[[149, 126, 128, 135, 127, 144, 131],
 [102, 138, 125, 115, 121, 105, 123],
 [144, 128, 126, 131, 158, 113, 111]] | 126

[[132, 144, 112, 116, 121, 154, 126],
 [114, 118, 157, 131, 127, 130, 116],
 [143, 108, 122, 138, 141, 114, 145]] | 144

[[129, 127, 144, 141],
 [149, 128, 126, 130],
 [135, 145, 131, 129]] | 127

[[126, 134, 134, 124, 130, 128, 124],
 [148, 128, 120, 135, 154, 99, 139],
 [131, 136, 128, 117, 126, 130, 116]] | 134

[[111, 143, 128, 138, 125, 128, 127],
 [118, 128, 136, 127, 137, 121, 152],
 [119, 136, 138, 131, 128, 126, 127]] | 143

[[129, 117, 106, 130],
 [131, 154, 99, 130],
 [123, 126, 104, 134]] | 117
---
[[106 106 126 147 143]
 [128 136 149 153 153]
 [103 138 134 132 154]] yields 153

[[148 129 128 129 129 144]
 [132 128 127 128 137 153]
 [153 137 128 128 128 132]] yields 153

[[134 141 132 109 117  98]
 [106 118 125  98 120 146]
 [124 101 116 101 141 152]] yields 146

[[117 111 117 125 120 107]
 [120 106 129 137 142 124]
 [131 148 112 125 142 131]] yields 124

[[149 125 136 132 121 155]
 [143 126 132 126 108 154]
 [143 126 131 125 108 154]] yields 154

[[116 109 139 136 142 156]
 [113 120 133 115 153 152]
 [130 105 141 152 129 147]] yields 152

[[114 137 121 136]
 [122 107 129 120]
 [102 133 104 143]] yields 120

[[141 136 145 116 129]
 [132 121 153 110 140]
 [129 127 144 119 138]] yields 140
---
[135, 151, 122, 130, 118, 139, 128] ⇒ 122
[129, 143, 98, 104] ⇒ 104
[124, 128, 130, 149, 123] ⇒ 124
[[158, 110, 123, 120, 129], [150, 147, 129, 135, 119]] ⇒ 119
[[118, 144, 101, 148, 150, 144, 124], [122, 112, 118, 125, 124, 136, 128], [109, 133, 135, 137, 119, 125, 129]] ⇒ 109
[135, 110, 105, 142] ⇒ 110
---
[106 142 155 114 151] ans = 151, 106
[113 147 126 114 154 138 100] ans = 100, 113
[118 153 136 140] ans = 140, 118
[155 123 150 139] ans = 139, 155
[148 102 130  99 149] ans = 149, 148
[123 138 130 107 128] ans = 128, 123
[103 114 117 140] ans = 140, 103
---
[[102 121 121 137]
 [104 156 125 118]
 [ 98 152 128 119]] --> 128

[[117 111 122 136]
 [109 140 143 151]
 [147 108 138 115]] --> 138

[[132 126 136 152]
 [130 130 139 134]
 [131 131 139 130]] --> 139

[[104 142 134 155]
 [104  98 117 156]
 [135 128 131 133]] --> 131

[[115 141 138 141]
 [135 125 127 124]
 [152 114 123 112]] --> 123

[[113 136 147 118]
 [108 138 153 116]
 [137 113 125 122]] --> 125

[[146 112 118 121]
 [110 132 137 110]
 [122 122 107 153]] --> 107

[[128 101 107 126]
 [133 103 131 148]
 [124 109  99 121]] --> 99

[[125 114 132 119]
 [106 120 130 154]
 [147 132 133 129]] --> 133
---
[[112, 111, 130, 99, 100], [125, 147, 155, 138, 111], [99, 105, 147, 114, 151]] ==> 138
[[125, 153, 106, 112], [126, 144, 113, 118]] ==> 113
[[126, 102, 119, 154], [157, 157, 140, 141], [145, 114, 151, 105]] ==> 140
[[125, 128, 121, 134, 119, 149], [129, 123, 120, 132, 123, 149], [129, 123, 121, 132, 123, 149]] ==> 123
[[119, 99, 108, 124, 123, 137], [132, 100, 112, 131, 119, 130]] ==> 119
[[146, 123, 134, 153], [145, 123, 133, 153], [146, 123, 135, 153]] ==> 133
[[152, 118, 135, 140, 128, 129, 137], [122, 141, 111, 122, 121, 132, 146], [107, 138, 119, 120, 126, 127, 124]] ==> 132
[[113, 127, 138, 129, 105, 119, 120], [108, 138, 144, 119, 115, 124, 130]] ==> 124
[[119, 142, 118, 110, 147], [134, 148, 103, 110, 122]] ==> 110
[[153, 140, 107, 132, 121, 129], [145, 131, 128, 134, 119, 132]] ==> 119
---
[132 153  99 126 122 123 143] out 132
[148 133 123 107 132 138] out 148
[107 120 137 121 103 121 131] out 107
[123 127 104 108] out 123
[146 125 131 101] out 146
[144 104 123 149 109] out 144
---
Q: [133 145 147 132 143 143 101]
A: 145

Q:
[[157 129 129 128]
 [130 131 132 149]]
A: 129

Q: [133 134 104 111 116 107]
A: 134

Q: [128 105 121 112 116 137]
A: 105

Q: [158 124 141 111]
A: 124

Q: [137 119 101 129 152]
A: 119
---
[151, 102, 125, 118] gives 102
[104, 120, 127, 125] gives 120
[125, 128, 105, 128] gives 128
[142, 117, 153, 147] gives 117
[99, 154, 138, 133] gives 154
[113, 128, 144, 151] gives 128
[132, 154, 124, 151] gives 154
---
Q: [135 134 149 131 133 116 127]
A: 133

Q: [122 104 129 127 113 131 136]
A: 127

Q: [121 109 140 147 113 105 116]
A: 116

Q: [157 138 106 126 127 120 128]
A: 127

Q: [129 126 118 105 135 128 134]
A: 128

Q: [139 129 101 127 140 109 128]
A: 128

Q: [122 109 118  99 119 126 106]
A: 118

Q:
[[118 128 108 123 139 108 138]
 [146 119 151 140 115 149 120]
 [131 123 136 138 114 142 112]]
A: 128

Q: [141 112 127 150 140]
A: 140
---
[151 140 129 145]	151
[114 128 116 136 109 107]	114
[123 141 126 102 132]	123
[144 122 151 127]	144
[121 134 148 149 127]	121
[127 120 146 150 125]	127
[132 116 123 127 107]	132
[122 144 106 111]	122
---
array([[115, 107, 111, 127, 116, 141],
       [104, 108, 109, 118, 124, 118],
       [151, 105, 105, 118, 151, 101]]) | 115

array([[112, 145, 131, 141, 117],
       [124, 104, 135, 118, 128]]) | 112

array([[120, 126, 118, 154, 129],
       [146, 126, 127, 109, 130]]) | 120

array([146, 139, 104, 151, 147, 124, 115]) | 146

array([[115, 127, 148, 139],
       [137, 109, 128, 109],
       [125, 116, 132, 149]]) | 115

array([[112, 116, 113, 150],
       [139, 134, 148, 144]]) | 112

array([[121, 145, 119, 127, 110, 105, 126],
       [139, 146, 114, 142, 133, 134, 112]]) | 121

array([132, 124, 149, 114]) | 132
---
[[124 125 105 116 130 133]
 [122 127 130 116 125 122]] => 127

[102 105 120 155] => 105

[[120 130 123 126 146]
 [126 120 143 127 107]] => 120

[110 115 140 117 118 102] => 115

[117 107 111 102] => 107

[[138 136 134 136 124 139 117]
 [106 115 130 123 132 126 152]
 [150 144 121 133 147 113 131]] => 144

[108 152 140 127] => 152

[ 98 147 149 110 101 107] => 147

[[127 149 141 139 101]
 [115 147 142 126 102]
 [121 133 116 158 128]] => 133

[[134 142 114 147]
 [158 121 112 108]
 [114 123 150 138]] => 123
---
array([[122, 144, 125, 122, 126, 121, 125],
       [100, 119, 117, 131, 130, 102, 144],
       [127, 122, 128, 125, 127, 126, 127]]) value 126

array([[110, 118, 128, 133],
       [128, 123, 133, 117],
       [107, 131, 120, 136]]) value 120

array([[129, 115, 127, 138, 135, 125, 133],
       [128, 127, 128, 131, 135, 123, 131],
       [126, 114, 136, 150, 145, 139, 140]]) value 139

array([[128, 121, 117, 133, 119, 100],
       [153, 135, 124, 132, 121, 147],
       [136, 119, 143, 129, 130, 103]]) value 130

array([[119, 110, 120, 117, 141, 113],
       [115, 110, 134, 123, 138, 109],
       [145, 141, 105, 124, 107, 148]]) value 107

array([[133, 133, 130, 136, 133, 135, 131],
       [119, 130, 127, 129, 129, 122, 119],
       [120, 101, 110, 130, 130, 122, 119]]) value 122

array([[140, 136, 111, 152, 116],
       [111, 125, 130, 121, 110],
       [ 98, 137, 121, 126, 148]]) value 126

array([[138, 104, 124, 134, 131],
       [115, 120, 123, 144, 125],
       [139, 108, 131, 136, 138]]) value 136

array([[143, 121, 142, 142, 144, 117],
       [110, 130, 121, 127, 142, 140],
       [157, 123, 140, 135, 133, 120]]) value 133

array([[ 98, 120, 133, 134,  98, 137],
       [125, 102, 112, 148, 130, 126],
       [111, 145, 145, 108, 130, 104]]) value 130
---
[126 111 152 132 137 136] ⇒ 136
[125 102 123 121 116] ⇒ 116
[157 141 136 144 140] ⇒ 140
[134 128 109 100 142 103 146] ⇒ 146
[127 105 113 136 148] ⇒ 148
[122 144 101 117 139 121] ⇒ 121
